One turning vector, and how many ticks it has turned
The counts run from 0 to 451.
[  8 -18 -12  -1  15 -10 -21   4 -12   3 -19 -28  11 -15   8   9 -21 -48
   3  -9  -6  -3 -31  -8 -33  22 -23 -13   6 -14  18  -8 -32  -3  20  38
 -20 -10   8  13 -26   2  -4 -15   7  -4 -19  -2 -17  -7   7 -12  -2 -10
 -23   8   2   9  45  -1   9 -42 -16 -28  17   2  -3 -38 -19 -58  19  -5
   8  -8  -5   6  -3 -16  -2  -7   4 -16   0  29]  401
[  8 -31 -19   4  22   3 -36  -5 -25  19 -20 -11   2   9  24   1 -18 -30
  17  -9   9  22 -10   7 -30  12  -2 -22  -9 -11  19   8 -23   9   7  23
 -25 -11  22  32 -22  -2  -1  -5   6 -19 -10 -20  -1  -9   2   3 -18 -10
 -18 -14   6  -7  34  14 -29 -15 -25 -45   3  23   4 -42 -14 -31   6  -3
  14 -16 -25  12 -11  -8  -6   8   7 -34  10  44]  96
[ -4 -12 -17  14  15  12 -31 -21 -17  18 -47  -4  18 -16  10  13  -9 -24
  15   4   8  -7 -16 -10 -33  16  -9   2  19  16  18  15 -25  -9  18  33
 -17 -27  22  26  -4  -2  20   1   7  -8 -17 -10   2   0  21  -6  -8 -10
 -22  -9  -2  -9  38   1  -9 -18  -1 -51   3   1   7 -35 -35 -46   7  -8
   7 -21 -33  13   2 -19   9  34  -2 -17   5  37]  357
[ -4 -22   8  12   1  22 -30  -7 -12  20 -36 -28  19 -13  16   8 -22 -35
  32  -3   2   5  -4 -10 -28   9  -1  -9   2   0  20   5 -36  -3   4  22
 -15 -14  22  12 -26   2   2   1  10   2 -24 -17 -22 -11  20   3 -19  -2
 -21   6 -11  19  55  -3  10 -15   6 -36  -5  -2  -2 -36 -28 -51   2 -24
  -2  -2 -27  16  -3 -25  -1  21  -6 -35   0  27]  282
[ 11 -26  -8  -5  28   5 -40   1 -17  24 -37 -17  16  -7  26  -5  -9 -32
  12  -6  20  21 -21 -16 -20   9   4 -24  -9  -1  29  16 -13   3   0  15
 -11  -1  23  23 -12   1  21 -27 -12  11 -32 -11   0  -2   4  -5 -24 -15
 -19  -4   7   9  50  -8   2 -20 -22 -32   1   5   1 -18 -26 -42  -3 -12
   5  -9 -28  10  -4 -30   1   2   3 -26  -4  38]  390
[ -8 -19 -20  16  -3  -4  -9 -15  -9  11 -26   0  15  -5  -1  15 -22 -36
  31   5  -5  11  -1   5 -41   0 -19  -6  12   5  17  10 -20  -1  32  20
 -11 -15  13  26 -24 -19  23   3   3  -4  -4  -2 -13 -14   0  11  -4  -4
 -32  -2   5  -5  26  18 -17 -20 -33 -56  17  -4  -1 -30  -8 -51   1  -2
  13 -16 -25  23   2  11  -4  24 -13 -14   8  30]  74
[  5 -18   1  24   6   7 -27  -3 -16  26 -33 -11   6  -2  15  -5 -15 -32
  17 -14   2  -5   7  -7 -24   6 -10  -6  21  10  29  22 -16  -9   6  10
 -24  -8  16  30  -3  -7  20  -8   3   2  -8  -7   5  -3   3   6 -14  -5
 -19  -6   9   0  39  -1 -11 -17  -1 -61  -2  25  17 -17 -32 -54  -2 -13
  13 -28 -46  22   2  -8  -2  28 -20 -27   8  44]  178
[ -4 -25  -8   1  16  14 -28 -10 -24  15 -48 -18   3 -11  18   4 -15 -38
  15   2   6  16 -14  -9 -24   3  -2 -18   2  22  28  16 -13   5   6  16
 -14  -1  25  26  -5   4   7 -23 -13   6 -21  -3   1 -14  20   3  -9 -14
 -26 -21  -3  13  47   5   4 -10 -14 -37  -7   7   5 -20 -22 -43   5  -2
   3 -20 -30  12 -10 -24   9  31  -9 -12   1  51]  102
[ -5 -27 -21   3   7 -16 -17  -1 -11  13 -41 -13  10 -12   7  -9 -16 -42
   6  -1   9  14 -16 -12 -32   1 -10  -8  18   6  23   7 -24   0  25  19
 -19  -6   6  22 -10 -10  24 -32  -2   9  -7   3   2 -11 -13   8   6 -17
 -38  -9   9   0  30   0 -12 -34 -46 -45  28  -9 -13  -6 -20 -54  12  14
   7 -20  -1  26  10   4  -2   9  -5 -21   6  41]  145
[ -3 -24   5  21  12   6 -27  -9 -13  28 -32 -20  19 -20  14  -8 -18 -25
  13 -11  -7  -5  -2 -20 -22  14 -12  -9  33   9  26   9 -20 -18   2  29
 -12  -1   1  29   3   5  18 -17   9   2 -18 -23   7   1  -3  -4 -13 -15
 -24  -1   0   0  31 -10 -13 -32  -6 -54  16   8  13  -2 -33 -67  -1 -26
  14 -16 -28  23  12 -19  -2   6  -7 -20   4  35]  428
[ 10 -10  -7   6   5   3 -29  -1  -1  20 -34 -14   9 -19  13  17 -21 -40
   7 -21  14 -18 -24  -3 -15  10  -5  -7  15   1  18  11 -30   4  22  14
 -29 -20  10  20 -26  -2   6 -16  12   1 -15   8   0   0  14 -14 -13  -2
 -14   8   7   6  47 -10   4 -29  -7 -47   0  19   6 -45 -35 -53   8  -3
   2 -17 -24  18   2 -22   6  10  -3 -28   2  33]  108
[ -5 -31 -13   0  23  16 -18  -5 -13  18 -30 -10  18  10  13  -7  -1 -14
   9  10  -5  20   0 -27 -26  14   9 -29  16 -31  16  -7 -29  -5   5  14
   0   0 -11  30  -5   7  29  -6  -3  -7 -35 -22   1  10   7   3 -23   0
 -32  -8   7  -7  35   9 -21 -24 -28 -45   8   7   8 -15 -31 -61 -16 -17
  21 -17  -6  11  -5   1  12 -14   7 -24  -6  23]  138
[  8 -28 -10  -2   1   0 -16  -4   0  13 -28 -30  12 -18   6   6 -17 -37
   7 -13  20  -6 -25 -13 -35   6 -22  -8  22  -9  26  -7 -45  -3  25  27
 -23 -32   8  -1 -20   2   3  -6   8  -9 -23   7 -14  -6   9 -18  -1  -5
 -17  13   6   0  44 -13  -6 -36 -20 -47  21  -3   8 -34 -28 -53   7  -5
  15  -3  -7   8  14   8  -5   4   8  -5   8  35]  37
[ -6 -27 -19  -3  12  11 -15  -1  -9   6 -29 -12  17   5   9  10 -18 -35
   5   1   8  13 -11 -18 -27  11  -8 -20  -9 -28  16 -27 -29   5  23  17
   1 -12   3  29 -11   2  17  -4  -1 -13 -36  -4  -5  -3  12   0  -7  -3
 -27   4  -7  15  52  11   2 -32 -29 -29  22 -12   6 -26  -1 -66  -2  -3
  19  -3  -5   9 -12  -7  15 -24  15 -24   8  21]  404
[  0 -17 -17  33 -14  20  -3  -3  -4  32 -22  -3  14 -14  -4  -1 -28 -35
  34  -7 -13  24   3  -6 -20   0 -17  -6  26   3  21  -2 -24  -4   9   8
 -13   2 -23  14  -9 -10  28   5   4  -4 -15 -16 -10  -7   5  17 -16  -2
 -26   0  11   2  20   4 -20 -17 -13 -58   6   1   7 -12 -24 -73 -19 -21
  17 -10 -29  27  18  13  10  19  -2 -19   2  12]  251
[ 11 -29   1  25   1  -3 -22  -5 -15  30 -15  -9  18 -13  11  -9 -20 -33
  25 -18   3  13  -4  -6 -34   8 -17  -9  28   1  30  11 -19  -7  13  35
 -35  -9   3  18 -17  -9   4  -4  17 -12   0 -21 -18  -9 -14   6 -13  -6
 -21   9  19 -11  32   2 -35 -26 -21 -62  18   5   3 -30 -24 -47  -4 -16
  16 -14 -30  17  17   7 -18   6   7 -27   9  26]  254
[  3 -29 -19  -2  12  23 -22   8 -21  20 -21 -12  13   7  15   1 -20 -31
   8  -8  -2  32 -17  -4 -13  23   3 -30 -12 -24  18  -6 -33   5  -3  10
 -17   6 -19  25  -8  11   8 -14 -10 -18 -26 -21  -4  -2  22   1 -25  -8
 -13  -8  -2   6  34  16  -9 -22 -14 -30  -8  13  -1 -43 -31 -64 -15 -19
  13 -12  -8  11 -13 -18  14  -6  16 -16  -4  22]  387
[ 14 -25  -6  13  -5  37 -16  -1 -28   8  -6 -12   8  -6  11  -5 -34 -47
  19   2 -20  25 -10  -4 -30   5 -19 -15   1 -10  17 -11 -25  -8  -4  39
 -25   2   2  23  -3 -11  15  11  21 -14 -17 -28 -18 -10  21   9 -20 -11
 -21 -10  14   0  47   8 -25 -18  -6 -25  11   1   4 -33 -11 -52 -12 -26
  14   7 -25  18   4   9   7  13  27 -18  20  23]  169
[ -2 -26 -15  22   3  -7 -16  -6 -14  26 -19  -7  19  -5  13   1 -18 -24
  30 -15   0  20   4  -5 -35   6 -18  -4  27  -2  27  -1 -28  -8  16  23
 -25 -11  -8  17 -13  -1  12   3   3 -11  -5 -22 -10  -6 -11  12 -12  -6
 -31  -1  12 -17  21   8 -41 -20 -26 -71  20   2   0 -30 -19 -50  -7  -7
  23 -17 -15  22  17  10  -8   6  -4 -22   3  24]  253
[-18 -25  -4  16  20  11 -22 -11 -25  16 -50 -14   9  -1  12   2 -18 -27
  19   4 -10  17   7 -22 -33  11 -11 -10  19  14  35   6  -8  -2   9  14
 -12   3  14  35  13   0  19  -5  -5  -8 -16 -15  15  -9  12  17  -6 -21
 -31 -17 -11   3  32  13 -12 -12  -8 -46  15   2  12 -17 -17 -55   7  -1
   9 -31 -27  22  -9 -17  13  25 -15 -20   5  40]  264
[ -3 -15 -37  17  -3  10 -17 -20  -2  22 -45  14  10   6   4  20 -27 -36
  10 -14  19   3 -11  12 -28  -8 -11  -7  -1   7  19  -6 -25  10  20   5
 -16 -22  12  26 -17  -5  14   5   9 -28 -14  -2   8  -8  11   4  -6  -7
 -26  -1   0  -6  28   1 -20 -18 -23 -60  12  -9   0 -42 -18 -50   7   8
  17 -10 -18  13  -4  -4  13  12   9 -25  13  23]  361
[ 15  -3 -32   8  -1  26 -19   8   7  15 -29   8   4   0  -1  19 -13 -43
  10 -10   9   3 -31   1 -14  10   0 -21   2 -22   9  -7 -44   1  11   2
 -21 -13  -7  25 -27 -13  16  -5   5  -6 -20   7  -2  -3  20  -3 -13   6
 -12   7   4  16  37   4 -10 -23 -13 -40   0  13  10 -50 -36 -65  -7  -3
  12 -13 -12  23  -9  -1  16 -13  18 -28   9  21]  110
[ 11 -36  -9 -12  18   9 -30  -4 -11  27 -40 -26  11 -14  22  -6  -3 -27
   4   1  23  17 -19 -10 -22   2 -10 -17  11  -2  28  15 -19  -1   3  18
 -23 -11   9  19 -14   0  23 -27 -18   6 -25  -2   0  -8   9  -3 -17  -3
 -23 -14   4  -1  49  -8  -2 -26 -26 -39   1   4   5  -9 -42 -45  -8 -12
   7 -14 -17   2   2  -8  -4  22   5 -10  -5  48]  303
[ 16 -22 -20   6   1   0 -26 -10   3  22 -26 -18  15  -4   4  15 -26 -49
   4 -19  30   2 -24   6 -28  -2 -15 -12  -4  -1  26   0 -33   5  21  16
 -28 -18  18  12 -26  -8  -5  -7   1 -13 -18  12 -11 -10  11 -11  -9  -5
  -7  11   1  12  41 -10  -6 -27 -15 -49  17  -3   4 -43 -22 -49  18   7
   9   1 -26  10   1  -5  -3   1   7 -11   6  33]  200
[ 20 -27  -3  -1  10  41 -25  -2 -20  20 -24 -15  -1 -10  18 -10 -29 -43
  10  -3   6  30 -13  -7 -15   0  -4 -19 -12   1  28   6 -15   3 -22  21
 -24  -1  17  23  -5   4  16 -14 -12  -2 -22  -9  -4 -19  21   3 -23 -13
  -9 -16  -1  14  48   1  -5 -13  -4 -22  -4   9   9 -23 -25 -56  -6 -16
   4   2 -34  10  -1 -18   6  18  14 -25  19  35]  11
[ -5 -28 -14   9  -4   2  -5   3  -2  18 -26 -13  23  -6   8  -8  -6 -20
  25  -4   6  21  -2 -12 -32  12 -14 -15  24 -22  14 -16 -40  -1  17  16
 -22 -16 -23   9 -19   2  19  -3   5 -16 -25 -13 -16  -5  -2  13  -6   1
 -19   7  13  -7  31   1 -29 -29 -34 -54  16  -6   2 -31 -27 -58 -16  -9
  22 -13   0  19  14  26  -1  -8   4 -31   1  15]  415
[ -9 -33   6   8 -12  21  -9   6  -2  26 -20 -36  13 -13   7   5 -29 -38
  28   4  -4  17 -11 -14 -13   6   0 -20  -5 -13  23   0 -35  -6   2  10
 -10 -10  -5   5 -30   4  19 -17 -12   4 -35 -13 -34  -1  17   3 -16   1
 -19   4  -9  30  50  -4  12 -21  -3 -19  -3  -3   4 -27 -20 -65  -8 -27
   4   5 -17  16   3 -15  10   7  -9 -22 -11  20]  120
[  0 -24  -2  25 -15  -4 -21  -7  -5  29 -26 -12  24 -12   2   5 -25 -47
  30  -6  -4   1  12  -1 -30 -12 -12  -9  17  13  27  14 -21  -9  17  12
 -14 -16  19  19 -23 -21  16   2   8   8 -11 -11 -24 -12 -14   7  -6  -4
 -25   7  14  13  37  -8 -12 -30 -17 -56  17 -10   2  -6 -16 -55   9 -18
   8  -9 -35  21  20   0 -12  17  -8 -27   5  31]  162
[  5 -13 -20  32 -18  34 -12  -9  -2  28 -29   3  10  -1  -1   3 -34 -40
  32  -4  -4  21   5   0 -12 -12 -10  -6  16  11  25   5 -19   0 -10  -3
 -16  -1  -2  28  -6 -12  33   4  -4  -7 -21  -7  -7  -2  22  14 -21  -4
 -17 -11   6  10  34   5 -13 -11   0 -53  -3   6  17 -14 -29 -69 -22 -17
  16  -8 -48  20   6   7  11  28  -5 -18  14  20]  88
[-19 -17 -25   8   9  10 -15   0   0  19 -50 -11  10   2  14   7  -8 -19
  17  -9   8   1 -12 -10 -28  12  -2  -8  18   3  21   1 -31   1  20  -7
 -25 -15  -1  21 -17  10   5 -10  -4 -14 -24   1  11  -1  19  13 -12   3
 -28   5 -11   4  36  14   0 -22 -12 -60   4  12   1 -49 -41 -59   4   3
   6 -24 -12  23 -11 -17  23  15 -22 -27  -7  31]  106
[  7 -27  -8  19   0   2 -25  -2  -9  27 -19  -8   5  -4   5   2 -20 -37
  21 -23   5  16   5   2 -23   4 -10  -3  19  11  34  17 -20   1  11  10
 -26  -8   3  17 -16  -3   2 -10  -1 -10   0 -14  -9  -4   0   2  -8  -8
 -11   4   8  -4  27  10 -21 -16  -7 -67   6  17   4 -34 -34 -45   2  -9
  18 -18 -33  25   3   0 -10  26  -8 -14   6  39]  91
[  0 -34  -4   2  18  -4 -23 -12 -13  17 -28 -26  25  -6   9  15 -19 -43
   0  -2  14  -1  -8 -20 -25  -1 -12 -20  -7 -17  33 -11 -16  -4  26  24
   7 -10  28  27 -16  -4  16   1  -8   5 -31  -7  -8  -6   2 -12 -12  -8
 -27   2   0  16  54  -2   6 -31 -28 -33  21  -5   4  -7  -7 -61   8 -13
  18  -1 -22   3  -2 -18  -4 -11   9 -10   3  34]  406
[  7 -26 -15   8   3  49 -23  -3 -12  19 -30 -11   3  -3  21  -7 -25 -38
  14   1  10  36 -10  -2 -10   1   2 -22 -11  -1  22  -2 -17   2 -15   0
 -20   6   0  25  -2   9  18 -18 -18 -10 -33  -9   4 -17  25  12 -24 -14
 -16 -15  -6  19  50   1 -11 -13  -5 -25  -1   4   6 -23 -17 -62 -11  -9
   5  -1 -26  18  -8 -16  23  12  11 -34  16  25]  12
[  4 -31 -31   0   1  13  -5   4   9  13 -18  -9   8   3   1   1 -29 -50
   5  -9  10  24  -9  -7 -30 -14 -18 -18  -7 -26  25 -33 -34   4  18   0
 -24 -12 -13  18 -15  -5  19  -7   3 -24 -25   3 -13  -8   9   4  -6  -1
 -16   1  -1  13  45  -4 -12 -29 -30 -46  22  -7  -4 -24 -11 -68  -5   5
  24  -4  -5  10  -7  11   9 -25  15 -22  15  22]  40
[ 22 -19 -11   2   6  17 -29  -4 -10  19 -34 -16  16 -20  13  -5 -10 -36
   5   2   1  13 -27 -26 -20   9 -13 -22  15  -6  16  17 -21  -6   7  26
 -19  -5  -3  25  -1  -7  47 -25  -4  20 -25 -10  -8  -1  -2  -8 -13 -11
 -15  -8  21 -10  42 -13  -8 -30 -29 -30   6  -2   4   4 -36 -60 -13 -19
  11  -3 -23   7  23  -7   1   9  21 -16  -4  36]  141
